In the data rows, the value 128 means zero.
A hidden rule labels the rows of this table. It goes by one to three of the table's principal directions, not those with the most spread.
tensor([ 82, 125, 122, 150, 110, 107, 112,  86, 143, 118, 149, 128, 124, 108, 106, 165,  86, 156,
        115, 103, 118, 191, 122, 146, 100, 170, 158, 138, 145, 116, 131, 133,  99, 124, 135,  97,
        108, 102, 118, 159,  89, 143, 138, 125, 169,  90, 106, 158]) Jz
tensor([133, 150, 126, 117, 125, 141, 124,  82, 148, 159, 180, 165, 119, 129, 130, 142,  90, 133,
        124, 105, 146, 136, 167, 152,  76, 143,  91,  97, 119,  85,  90,  88, 150, 128, 150,  84,
        106,  86, 132, 123, 119,  88, 101, 125, 135, 114, 140, 166]) Jz
tensor([ 68, 140, 160, 125, 116,  63, 116, 127, 147, 116, 144, 102, 103, 112,  89, 152,  89, 181,
        119, 116, 156, 165, 129, 128, 101, 143, 164, 162, 186, 170, 122, 194, 144,  96,  98, 128,
         92, 172, 107, 142,  94, 147, 189, 170, 135,  64,  97, 118]) Xt
tensor([139, 112, 151, 132,  99, 111, 133, 108, 132, 108,  80, 128, 113, 101, 136, 168, 122, 134,
        132, 126, 117, 146, 127, 143, 124, 118, 117, 159, 159, 114, 141, 137, 135, 137, 108, 145,
        164, 118, 179, 132, 114, 127, 159, 138,  89, 139, 158,  82]) Jz
tensor([102, 110, 136, 128, 128, 106, 172, 147, 115,  88, 121, 116, 158, 116, 129, 101, 100, 130,
        137, 131, 162, 104,  92, 114, 132, 120,  95, 168, 169, 127, 147, 197, 124, 134,  85, 188,
        162, 183, 144, 106, 123, 139, 195, 147,  93, 129,  96, 101]) KN
tensor([110, 128,  98, 136, 139, 149, 113, 109, 119, 100, 129, 133, 116, 147, 116, 130, 136, 141,
        114, 112,  78, 154, 121, 139, 129, 129, 157, 100, 107, 108, 142, 113, 101, 119, 107,  85,
        100, 102, 119, 164, 104, 144, 127, 102, 177, 106, 125, 136]) Xt
tensor([120,  59, 160, 112,  88,  72, 113, 166, 123, 106,  70,  40, 143,  89, 123, 158, 134,  67,
        155, 130, 186,  72,  70, 107, 144, 130, 110, 185, 146, 168, 200, 175, 127, 146, 143, 215,
        199, 179, 192, 120, 156, 140, 192, 147,  43, 171,  94,  85]) Xt
tensor([116, 145, 126, 179, 118,  96,  98, 105, 147, 170, 141, 162, 141,  99, 123, 173, 102, 141,
        136, 142, 110, 218, 126, 126, 124, 176, 159, 157, 148, 109, 136, 123, 107, 146, 164, 132,
        119,  77, 106, 135,  85, 157, 107, 151, 160, 105, 135, 140]) KN
tensor([130, 223,  79,  85, 160, 149, 125,  96, 114, 154, 187, 201,  99, 171, 131,  72, 142, 144,
        126, 161,  90, 107, 151, 135, 119, 107, 108,  64, 121, 123,  71, 132, 130,  96, 140,  79,
         67, 140,  31, 141, 132, 124,  83, 116, 192, 107,  98, 162]) Xt
tensor([117, 181,  85, 112,  90, 115,  97, 105, 123, 114, 141, 160, 131, 121, 168, 118, 127, 104,
        165, 148, 142, 120, 113, 138, 135, 159,  86, 142, 116, 140, 142, 159, 111, 113, 159, 148,
        130, 145,  93, 106, 111, 164, 136, 159, 131, 110,  94, 146]) Xt
tensor([106,  45, 111, 156, 142, 152, 147, 160, 110,  68, 124,  72, 176, 143, 120,  92, 129, 114,
        124, 122, 135, 110,  75, 131, 120, 119, 145, 109,  82, 129, 122, 132,  79, 112,  97, 146,
        133, 121, 117, 152, 142, 137, 115,  61, 136, 151,  58, 138]) Jz
tensor([102,  66,  82, 192, 113, 151, 136, 148, 127,  46, 137, 105, 195, 120, 136, 105, 131, 118,
        147, 139, 116, 165,  70, 150,  91, 173, 155, 118,  84, 125, 123, 116,  29, 139, 133, 141,
        119,  71,  62, 157,  86, 168, 121,  59, 198, 126,  48, 183]) Xt
tensor([119, 177, 130,  98, 113,  99, 118,  91, 126, 157, 115, 138, 105, 116, 132, 142, 129, 125,
        137, 148, 118, 117, 101, 111, 174, 128, 127, 160, 184, 149, 160, 189, 147, 129, 147, 169,
        152, 188, 105, 107, 134, 168, 142, 170, 120, 128, 115, 104]) Xt
tensor([168, 216,  99,  68, 130, 166,  99, 172, 121, 158, 166, 148, 114, 175, 167,  50, 197,  90,
        162, 165, 145,  38, 148, 101, 171, 123,  97,  99,  80, 191, 107, 132, 174, 103, 182, 139,
        101, 170,  37,  67, 168, 149,  96, 155, 143, 134, 116, 178]) Jz
tensor([127, 209,  69,  78,  68, 152, 116, 114,  86,  95, 122, 196, 137, 156, 227,  49, 167, 114,
        171, 165,  90, 110, 146, 142, 189, 140,  87, 172, 102, 143, 104, 165,  89,  91, 138, 156,
        146, 157,  90, 116, 115, 188,  98, 127, 133, 142,  79, 119]) Jz
tensor([ 85, 103,  62, 203, 192, 169, 165, 194,  96,  94, 140, 116, 162, 145, 118,  72, 144, 120,
        120, 138,  85, 145,  50,  78, 187, 130, 163, 100,  91, 123, 187, 157,  33, 141, 102, 129,
        116, 150,  69, 120, 148, 181, 128, 111, 198, 136,  91, 157]) Jz
tensor([133, 128, 136, 136, 172, 115, 156, 156, 114, 172, 146, 141, 132, 125,  89,  99, 126,  98,
        126, 141, 120, 121, 119,  91, 139, 130, 104, 129, 160, 100, 146, 141, 129, 161, 139, 147,
        146, 117, 127, 129, 150, 120, 160, 124, 113, 158, 146, 135]) Xt
tensor([115, 158, 122, 128, 163, 122, 125,  89, 126, 156, 145, 151, 109, 129, 104, 141,  99, 149,
        109, 118, 117, 149, 122, 127, 128, 120, 132, 101, 142, 110, 133, 140, 135, 124, 119,  99,
        109, 142, 117, 136, 131, 120, 117, 144, 147, 107, 133, 124]) Xt
tensor([161,  97, 132, 154, 215, 160, 171, 167, 109, 148, 113, 118, 127, 147,  84, 103, 148, 120,
         99, 150,  97, 110,  96,  99, 144,  71, 155,  66, 112, 112, 120, 118, 114, 147,  97, 113,
        128, 141, 108, 141, 178, 104,  91,  84, 147, 172, 134, 111]) Xt
tensor([132, 207, 112, 118, 235, 145, 138, 129, 103, 189, 156, 165, 100, 170,  54,  60, 170, 157,
         91, 166,  37, 143, 107,  89, 179, 106, 197,  66, 163, 148, 116, 157, 134, 133, 136,  97,
         78, 145,   0, 162, 150, 158, 107, 106, 231, 120, 129, 161]) KN
tensor([139,  57, 151, 132, 148, 144, 169, 179, 116, 103, 109,  81, 150, 139, 124, 115, 128, 116,
        111, 122, 164,  78, 117, 123, 112,  82, 122, 109,  97, 134, 112, 113, 133, 124,  89, 129,
        140, 157, 172, 130, 175,  79, 119,  95,  86, 164, 119, 104]) Jz
tensor([113,  96, 152, 138, 113,  96, 123, 170, 140, 116, 117,  81, 139, 115, 113, 132, 136, 135,
        128, 128, 162, 119, 131, 117, 127, 134, 148, 164, 147, 170, 135, 141, 146, 117, 131, 156,
        130, 136, 142, 123, 127, 128, 169, 145, 103, 116, 133, 131]) Jz
tensor([114,  38, 149, 182, 148, 116, 150, 205, 122, 111, 111,  62, 188, 113, 109, 103, 121, 113,
        123, 119, 175, 124,  99,  98, 152, 132, 145, 174, 123, 135, 151, 144, 122, 132, 112, 185,
        169, 121, 177, 112, 147, 127, 164, 123,  81, 149, 127, 130]) KN
tensor([111, 134, 142,  97, 110, 120, 119, 119, 127, 144, 104,  79, 108, 121, 136, 143, 137,  91,
        132, 123, 147,  86,  69, 106, 178, 123, 142, 152, 150, 165, 181, 190, 151, 129, 146, 166,
        166, 219, 120,  92, 166, 166, 143, 155, 108, 147,  95, 113]) Xt
tensor([134,  95, 129, 135, 144, 150, 166, 168, 114, 102, 125, 119, 153, 142, 137,  84, 136, 122,
        129, 130, 134,  97, 122, 118, 131, 101, 106, 128, 119, 114, 116, 133, 127, 128,  95, 150,
        144, 129, 143, 118, 144, 114, 141, 106, 106, 153, 124, 117]) KN
tensor([116,   0, 171, 202, 145, 100, 130, 139, 146, 117,  82,  24, 156,  92,  56, 217, 106, 112,
        103, 111, 143, 159,  44, 122, 102, 134, 194, 117, 129, 138, 177, 111, 108, 155, 123, 149,
        147, 100, 157, 163, 148, 124, 132,  85, 111, 151, 121, 111]) Jz
tensor([144, 166, 131, 114, 108, 133, 122, 166, 121, 152, 126, 163, 112, 132, 170, 116, 141, 115,
        137, 128, 133, 126, 182, 114, 151, 127, 106, 159, 111, 121, 128, 114, 143, 132, 137, 111,
        138, 136, 176, 103, 132, 112, 129, 166, 104, 137, 170, 120]) Jz
tensor([139, 125, 108, 114, 120, 166, 152, 128, 121, 111, 171, 164, 131, 163, 148,  97, 121, 134,
        125, 132, 118, 111, 173, 149,  79, 111,  99,  89,  84,  93,  49,  81, 111, 104, 112,  79,
         93,  92, 119, 150, 126,  90,  75,  71, 146, 139, 100, 149]) Jz
tensor([130, 208,  93, 129, 129, 108,  91,  71, 134, 160, 127, 182, 117,  98, 143, 137, 124, 116,
        155, 147, 109, 164, 105, 128, 164, 159, 112, 148, 168, 106, 176, 171, 120, 152, 169, 158,
        154, 133,  94, 100,  91, 178, 148, 187, 156, 104, 136, 135]) Xt
tensor([ 77, 185, 109, 133, 198, 109, 112, 152, 109, 164, 188, 150, 101, 146,  41,  75, 114, 146,
         96, 115,  77, 179, 133,  82, 155, 163, 185, 120, 154, 116, 149, 169, 109, 130, 134,  77,
         84, 120,  72, 171, 103, 159, 179, 135, 220,  85, 114, 196]) KN
tensor([180, 148,  82,  97,  56, 194, 119, 127, 114,  90, 121, 184, 143, 160, 232,  85, 189,  94,
        169, 151,  91, 109, 192, 171, 122, 139,  88, 130,  50, 107,  71,  50,  83, 123, 151, 113,
        133,  66, 128, 132, 104, 136,  55,  68, 138, 165, 121, 137]) Xt
tensor([111,  97, 126, 136,  91, 155, 164, 104, 129,  63, 111, 132, 162, 118, 189, 108, 115, 171,
        130, 101, 137, 131, 138, 171, 112, 113,  92, 152, 135, 116, 101, 124, 127, 108,  93, 145,
        150, 105, 164, 117, 117, 108, 141, 120,  96, 128, 139, 115]) Jz
tensor([112, 178, 127, 131, 114, 124, 140,  61, 167, 172, 221, 225, 103, 123, 139, 147,  49, 182,
        115,  93, 147, 197, 245, 176,  31, 148,  75, 118, 154,  32,  34,  74, 153, 112, 121,  41,
         75,  49, 163, 131,  68,  58, 113, 142, 139,  68, 171, 165]) Jz
tensor([ 76, 160, 100, 108, 102, 112, 166,  79,  83,  95, 124, 173, 133, 112, 159, 103,  64, 104,
        132, 123, 126, 136,  77, 138, 140, 138,  70, 171, 158,  81, 148, 220,  88, 122,  97, 138,
        182, 193, 153, 134, 127, 146, 174, 131, 107, 145,  66, 109]) Xt
tensor([151, 126, 149, 147, 171, 183, 138, 127, 154, 166, 157, 161,  98, 143, 127, 149, 107, 184,
         79,  66, 120, 176, 232, 151,  87, 103, 151,  73,  84,  72,  79,  21, 151, 137, 102,   8,
         81,  66, 198, 136, 123,  40,  70, 126, 155, 104, 221, 143]) Jz
tensor([133, 164, 127, 104, 116,  99, 132, 126, 102, 153, 106, 154,  85, 112, 122, 149, 102,  84,
        130, 147, 126, 110, 110,  94, 168, 117,  95, 161, 147, 106, 159, 183, 126, 131, 128, 132,
        179, 192, 177, 116, 155, 133, 149, 161,  87, 164, 119,  96]) KN
tensor([119, 126, 119, 143, 131, 147, 151, 120, 100, 113, 120, 172, 147, 134, 150, 107, 120, 142,
        117, 130,  73, 175, 125, 148, 113, 121, 133, 122, 114,  90, 104, 112,  90, 138, 111,  96,
        127,  86, 125, 177, 119, 113, 103,  83, 157, 151, 119, 121]) Xt
tensor([145,  86, 121, 144, 121, 175, 135, 105, 156, 105, 157, 131, 139, 149, 146, 142, 123, 159,
        123, 102, 132, 140, 182, 172,  67, 123, 127,  81,  80,  95,  67,  43, 113, 118, 105,  84,
         85,  61, 138, 137, 101,  97,  65,  79, 147, 110, 134, 138]) KN
tensor([151,  50, 153, 153, 119, 125, 122, 188, 143, 114, 108,  69, 159, 117, 126, 151, 139, 100,
        131, 122, 184,  93, 126, 124, 101, 117, 125, 126,  87, 145, 133,  83, 150, 133, 138, 141,
        139, 103, 182, 117, 152,  83, 131, 121,  81, 149, 148, 133]) KN
tensor([131, 167, 175,  98, 182,  99, 155, 137, 141, 189, 154, 135,  85, 142,  76, 123, 107, 175,
         92, 125, 159, 103, 180, 100, 134,  81, 133, 126, 193, 139,  96, 159, 213, 108,  90, 114,
        102, 194, 146, 103, 150,  86, 153, 179,  97,  96, 176, 100]) Xt
tensor([110,  31, 155, 169, 141, 103, 129, 171, 130, 104,  80,  31, 164,  91,  96, 151, 118,  93,
        124, 109, 174, 125,  54, 109, 145, 135, 167, 159, 128, 145, 195, 160, 102, 157, 121, 183,
        185, 157, 174, 126, 144, 142, 170, 123,  98, 152,  99, 113]) Xt
tensor([138, 201,  70,  98, 190, 169, 121, 160,  94, 142, 171, 164, 117, 193, 117,  12, 196, 115,
        132, 172,  76,  89, 130, 107, 169, 107, 137,  69,  95, 148,  91, 144, 122,  93, 136, 108,
         77, 137,   7, 136, 148, 160, 102,  94, 197, 124,  97, 176]) Jz
tensor([136,   8, 163, 224, 160, 120, 137, 165, 174, 125, 111,  47, 186,  88,  84, 188, 126, 154,
        110, 113, 162, 172, 104, 132,  82, 142, 194, 109, 122, 147, 144,  57, 106, 171, 143, 146,
        118,  57, 135, 138, 124,  98, 111, 106, 140, 124, 160, 145]) Jz
tensor([129, 116,  34, 131, 109, 189, 122, 119, 106,  54, 146, 129, 184, 165, 189,  67, 164,  77,
        166, 166, 118,  79,  61, 153, 130, 132, 109,  82,  42, 126, 109, 126,  51, 103, 141, 150,
        121, 131,  37, 123, 123, 177,  62,  54, 186, 145,  13, 171]) KN
tensor([133, 128, 111, 137, 138, 177, 184, 138,  98,  84, 110, 166, 165, 140, 190,  54, 133, 155,
        133, 124, 110, 130, 140, 141, 160, 103,  93, 147, 118, 101, 104, 139, 100, 124,  76, 151,
        162, 130, 148, 108, 131, 128, 120, 115, 110, 151, 137, 100]) Jz
tensor([136, 205,  58, 105,  64, 184, 117,  51, 108,  92, 121, 216, 138, 150, 241, 101, 162, 139,
        159, 146,  62, 153, 148, 185, 150, 151,  99, 127,  90, 121, 102, 101,  79, 111, 147, 109,
        117, 105,  76, 128,  97, 173,  58, 108, 170, 123, 119, 129]) Jz
tensor([133, 185, 138,  89, 101, 129, 106, 113, 140, 156, 142, 140, 102, 136, 155, 127, 139, 142,
        132, 130, 143, 104, 154, 128, 144, 126, 120, 136, 135, 169, 108, 137, 184,  99, 160, 122,
        115, 155, 103,  95, 146, 126, 112, 169, 119, 115, 142, 144]) Jz
tensor([109, 255,  75, 105, 180, 124, 139, 103, 106, 180, 219, 255,  84, 148, 114,  72,  65, 135,
        124, 137, 110, 156, 177, 105, 126, 134,  65, 109, 146,  38,  99, 176, 123, 119, 111,  61,
         97, 150, 108, 115,  96, 118, 147, 176, 177,  86, 122, 165]) Xt
tensor([141,  83, 145, 149, 202, 144, 155, 195,  99, 146,  95,  77, 144, 147,  72,  87, 174, 103,
         98, 145,  89, 104,  72,  78, 185,  92, 188, 111, 131, 147, 162, 142, 130, 151, 119, 148,
        147, 146, 108, 147, 182, 135, 135,  88, 141, 177, 137, 124]) Xt
tensor([139, 189, 132,  84, 179, 110, 135, 172, 109, 180, 140, 128,  97, 148,  98,  68, 152, 102,
        124, 162, 148,  70, 128,  78, 184,  99, 131, 132, 157, 160, 129, 195, 164, 117, 131, 148,
        135, 226,  95,  96, 170, 139, 151, 162, 120, 134, 116, 126]) Xt
tensor([118, 192, 133, 151, 106, 111, 126, 121, 137, 179, 151, 202, 113, 109, 149, 135, 108, 150,
        132, 130, 100, 203, 177, 116, 144, 164, 118, 184, 173,  94, 124, 133, 145, 140, 153, 115,
        130,  86, 138, 108,  96, 138, 147, 180, 132, 111, 190, 143]) Jz
tensor([124, 128, 127, 164, 162, 134,  99, 145, 133, 150, 124, 114, 137, 125, 109, 126, 150, 149,
        119, 118, 105, 170, 122, 116, 159, 147, 176, 116, 113, 155, 155, 108, 126, 134, 151, 121,
        108,  88,  99, 133, 131, 146, 116, 142, 160, 112, 164, 151]) Jz
tensor([127, 186,  80,  94, 107, 158, 129,  80, 111, 107, 156, 199, 132, 148, 188,  86, 122, 138,
        145, 126, 115, 122, 164, 165, 118, 132,  68, 114, 103,  98,  92, 117, 114, 105, 125, 104,
        115, 114, 118, 127, 109, 122, 103, 123, 138, 115, 117, 140]) KN
tensor([134,  71, 129, 147,  72, 138, 136, 113, 122,  82,  94, 123, 153, 112, 169, 169, 110, 111,
        138, 115, 131, 142, 122, 160,  99, 140, 103, 145,  91, 104, 128,  90,  95, 135, 119, 127,
        157,  89, 191, 145, 122, 114, 109,  94,  91, 158, 125, 104]) KN
tensor([110, 113, 132, 128,  22, 109, 121,  69, 154,  98, 143, 151, 137, 108, 170, 190,  80, 142,
        139, 120, 143, 156, 158, 172,  68, 160,  98, 177, 142, 102,  82, 106, 136, 102, 143, 120,
        131,  80, 167, 135,  84, 116, 118, 119, 104, 115, 112, 139]) Xt
tensor([157,  65, 171, 110, 188, 113, 140, 161, 124, 134,  88,  52, 106, 140,  48, 142, 158, 112,
         98, 146, 128,  65,  88, 109, 115,  55, 168,  74, 139, 155, 128, 130, 159, 131, 100, 132,
        127, 164, 129, 167, 180,  90, 134,  83, 111, 163, 118,  88]) Xt
tensor([146, 204, 124, 132, 100, 110,  82,  91, 137, 183, 145, 200, 104, 118, 134, 161, 123, 127,
        144, 152,  85, 200, 160, 129, 131, 180, 140, 148, 136, 114, 115, 112, 128, 141, 183, 105,
        112,  75,  90, 137,  88, 160,  95, 149, 167, 114, 148, 149]) KN
Which label does each new row get?
tensor([129,  45, 147, 156, 112, 126, 141, 116, 149, 103,  99,  81, 147, 101, 133, 163, 113, 129,
        124,  99, 163, 134, 132, 154, 108, 120, 123, 149, 135, 101, 131, 104, 122, 131, 105, 152,
        165, 100, 208, 123, 121, 108, 140, 112,  74, 137, 147, 100]) Jz
tensor([130,  84, 106, 180, 199, 130, 160, 203, 116, 138, 160, 109, 171, 144,  73,  78, 136,  98,
        125, 158, 135, 116,  97,  79, 137, 129, 140, 108, 118, 110, 135, 133,  92, 147, 120, 156,
        120, 116,  95, 126, 139, 138, 139,  96, 149, 142, 105, 158]) Xt
tensor([ 81,  85,  82, 176, 154, 134, 175, 130,  97,  47, 135, 146, 173, 116, 119,  91,  77, 138,
        124, 108, 118, 164,  93, 139, 105, 141,  98, 127, 120,  64, 148, 153,  39, 139,  65, 125,
        143, 106, 157, 161,  92, 129, 181,  96, 146, 119,  90, 133]) KN
tensor([140,  38, 154, 185, 140, 148, 135, 138, 155, 120, 113,  82, 159, 110, 124, 176, 106, 144,
        109,  92, 161, 157, 135, 147,  95, 123, 157, 112,  91, 109, 121,  63, 119, 143, 112, 113,
        132,  82, 188, 128, 130,  88,  89, 107, 113, 131, 155, 122]) Jz
tensor([101,   5, 156, 204, 188, 116, 117, 161, 133, 113,  76,   3, 149, 103,  30, 174, 137, 123,
         85, 105, 106, 168,  25, 105, 145, 128, 250, 105, 125, 157, 198, 131,  89, 153, 123, 136,
        140, 110, 120, 182, 152, 151, 141,  77, 165, 143, 109, 136]) Jz
tensor([152, 162,  92, 116, 111, 188, 135,  73, 129, 105, 121, 190, 122, 148, 194, 125, 157, 161,
        131, 116,  72, 142, 174, 175, 120, 112, 103,  92, 102,  97, 109,  60, 117, 131, 117,  84,
        105,  79, 132, 133, 106, 113,  82, 114, 154, 118, 181, 115]) KN
tensor([146, 100, 163, 150, 135, 123, 151, 185, 149, 144, 114,  76, 154, 118, 129, 122, 158, 115,
        140, 148, 179,  91, 103,  99, 149, 122, 137, 152, 154, 182, 142, 148, 169, 143, 140, 198,
        146, 167, 105,  64, 159, 140, 149, 156,  90, 140, 149, 124]) Xt
tensor([138, 125, 162, 120, 129, 122, 141, 140, 170, 156, 186, 126, 114, 136, 105, 134, 113, 157,
        120, 122, 174, 114, 193, 136,  59, 123, 118, 107, 144, 131,  54,  91, 178, 114, 132, 103,
         80, 104, 113, 113, 121,  79, 120, 128, 124, 101, 144, 159]) Xt
tensor([126, 194, 117, 102, 140, 120, 117,  91, 127, 162, 182, 199, 100, 139, 109, 103,  93, 153,
        118, 116, 116, 155, 202, 134, 117, 143, 101, 133, 147,  76,  83, 124, 150, 109, 128,  84,
        108,  91, 143, 140,  93, 110, 135, 142, 141,  95, 150, 157]) Xt
tensor([ 90, 115,  77, 148, 140, 134, 143, 128,  76,  76, 103, 137, 156, 124, 140,  95, 111, 104,
        131, 130,  94, 140,  55, 119, 168, 133, 115, 134, 103, 104, 179, 177,  45, 131, 103, 140,
        165, 152, 134, 156, 137, 161, 142, 106, 142, 156,  70, 117]) KN
tensor([ 82,  79, 168, 108, 111,  83, 155, 133, 147, 112, 143,  65, 106, 118,  92, 154,  83, 144,
        110,  93, 200,  78, 134, 121,  98, 102,  99, 154, 183, 139, 127, 172, 182,  89,  84, 144,
        131, 183, 194, 111, 149,  93, 204, 155,  49, 108, 125, 106]) Jz
tensor([135, 195, 122,  85, 123, 115, 117, 134, 108, 172, 129, 160,  92, 138, 132, 103, 148,  99,
        136, 154, 105, 110, 139,  97, 181, 129, 122, 157, 151, 133, 138, 169, 137, 128, 150, 137,
        147, 174, 116, 118, 141, 157, 134, 151, 126, 146, 122, 121]) Xt
tensor([124, 136, 136, 150, 111, 142, 140, 116, 139, 149, 126, 134, 137, 120, 156, 144, 131, 138,
        119, 135, 122, 153, 114, 136, 134, 134, 152, 136, 136, 144, 114, 121, 140, 129, 154, 119,
        127, 131,  97, 110, 144, 128,  94, 130, 142, 134, 141, 145]) Xt
tensor([123,  81, 126, 180, 239, 115, 122, 184, 125, 152, 139,  78, 150, 133,  35,  82, 150, 156,
        101, 141, 116, 147, 107,  92, 153, 112, 198,  85, 128, 151, 129, 128, 100, 124, 122, 142,
        100,  96,  77, 163, 146, 133, 120, 103, 168, 121, 121, 150]) Jz
tensor([118, 111, 138, 120, 106, 123, 133, 105, 120, 105,  81,  92, 125, 125, 136, 154, 145, 132,
        124, 135, 112, 113,  77, 132, 157, 113, 150, 139, 148, 172, 156, 158, 133, 117, 120, 156,
        144, 173, 115, 131, 153, 156, 128, 124, 111, 141, 117,  91]) KN
tensor([144, 139, 101, 138,  93, 141, 135, 121, 133, 106, 141, 148, 154, 140, 166, 121, 145, 117,
        155, 176, 135, 110, 111, 144, 110, 136, 106, 119, 111, 151,  84, 124, 122, 105, 146, 151,
        110, 124,  57, 105, 127, 149,  88, 107, 135, 130,  95, 145]) KN
tensor([168, 209, 147, 119, 193, 145, 161, 175, 116, 229, 171, 195,  90, 160,  92,  80, 142, 134,
        100, 164,  98, 120, 181,  68, 167, 101, 130, 110, 150, 120,  81, 124, 187, 132, 146,  89,
        106, 138,  90, 102, 176,  99, 100, 149, 142, 150, 191, 155]) Xt
tensor([121, 109, 143, 111,  70,  80, 126, 132, 119,  89,  98, 117, 135, 102, 138, 151, 107,  87,
        158, 141, 160, 112, 103, 132, 107, 146,  85, 185, 151, 125, 150, 173, 125, 135, 119, 178,
        173, 150, 173, 130, 108, 141, 193, 137,  71, 142,  96,  95]) KN
tensor([104, 161,  99, 112, 134, 149, 114, 126, 111, 108, 133, 126, 124, 161, 137,  87, 168, 150,
        123, 132,  86, 122, 114, 130, 160, 127, 160, 107, 114, 176, 129, 140, 122,  96, 130, 112,
         88, 142,  56, 144, 136, 163, 117, 117, 174, 108, 111, 147]) KN
tensor([156, 255,  78,  87, 111, 164, 112,  84, 125, 165, 161, 238, 103, 150, 201,  90, 162, 137,
        159, 167,  81, 128, 165, 137, 155, 136,  89, 110, 125, 127, 102, 124, 133, 128, 173, 111,
        101, 134,  40,  91, 113, 156,  75, 166, 182, 115, 140, 149]) Jz
tensor([ 92, 176, 112, 105, 136, 150, 165,  76, 132, 146, 205, 182, 112, 153, 125,  93,  90, 169,
        100, 112, 109, 141, 164, 149,  87, 127, 114,  98, 156,  91,  57, 128, 136, 103, 122,  64,
         82, 122,  80, 143, 120,  99, 109, 102, 179, 103, 107, 179]) Xt
tensor([150, 157, 137, 107, 140, 143, 131, 103, 139, 140, 140, 149, 116, 148, 123, 129, 154, 156,
        130, 138,  98, 123, 145, 142, 104, 120, 130,  87, 142, 145, 107,  99, 151, 139, 132, 118,
         85, 108,  70, 137, 121, 125, 108, 118, 157, 115, 150, 123]) KN
tensor([110,  91, 167, 151, 134,  85, 113, 135, 150, 151, 106,  59, 120,  97,  79, 187, 123, 123,
        121, 121, 153, 132,  74, 102, 139, 139, 165, 142, 169, 173, 187, 157, 155, 143, 147, 165,
        139, 154, 124, 116, 149, 146, 165, 161, 107, 123, 139, 118]) Jz
tensor([129,  86, 181, 144, 108, 101, 146, 133, 151, 145, 155, 147, 101, 111, 111, 195,  34, 149,
        102,  79, 193, 167, 225, 146,  43, 123,  90, 147, 118,  51,  68,  79, 158, 115,  75,  57,
        121,  94, 255, 136, 107,  34, 133, 140,  56, 111, 176, 101]) Jz
tensor([133, 141, 162, 137, 121,  95, 109, 129, 166, 174, 149, 147, 122, 103, 126, 173,  91, 156,
        125, 102, 174, 168, 202, 132,  97, 148, 128, 160, 149, 106, 122,  96, 164, 147, 136, 111,
        117, 107, 195, 109,  89,  90, 140, 187, 109,  86, 184, 123]) KN
tensor([108, 191, 153,  69, 171,  83, 128, 118, 115, 179, 173, 138,  52, 157,  35, 116, 104, 136,
         93, 142, 119, 103, 139,  98, 116, 105, 141,  99, 180, 144,  89, 189, 184,  87, 112,  80,
         82, 191,  81, 162, 153, 116, 160, 130, 140, 106, 103, 137]) Jz
tensor([141, 204,  91,  65, 129, 149, 134, 126,  89, 114, 135, 196,  97, 167, 148,  63, 157, 117,
        135, 148,  72,  96, 166, 125, 150, 108,  93, 120, 123, 104, 112, 140, 118, 120, 110, 100,
        122, 144, 120, 151, 116, 133, 142, 115, 151, 136, 123, 121]) KN
tensor([130,  40, 178, 163, 103, 112, 140, 132, 140, 127,  68,  58, 148,  89, 130, 217,  96, 100,
        123,  93, 174, 120,  75, 111, 148, 127, 126, 171, 136, 126, 208, 131, 153, 163, 116, 177,
        195, 157, 237,  91, 160, 120, 150, 159,  41, 162, 166,  71]) Xt
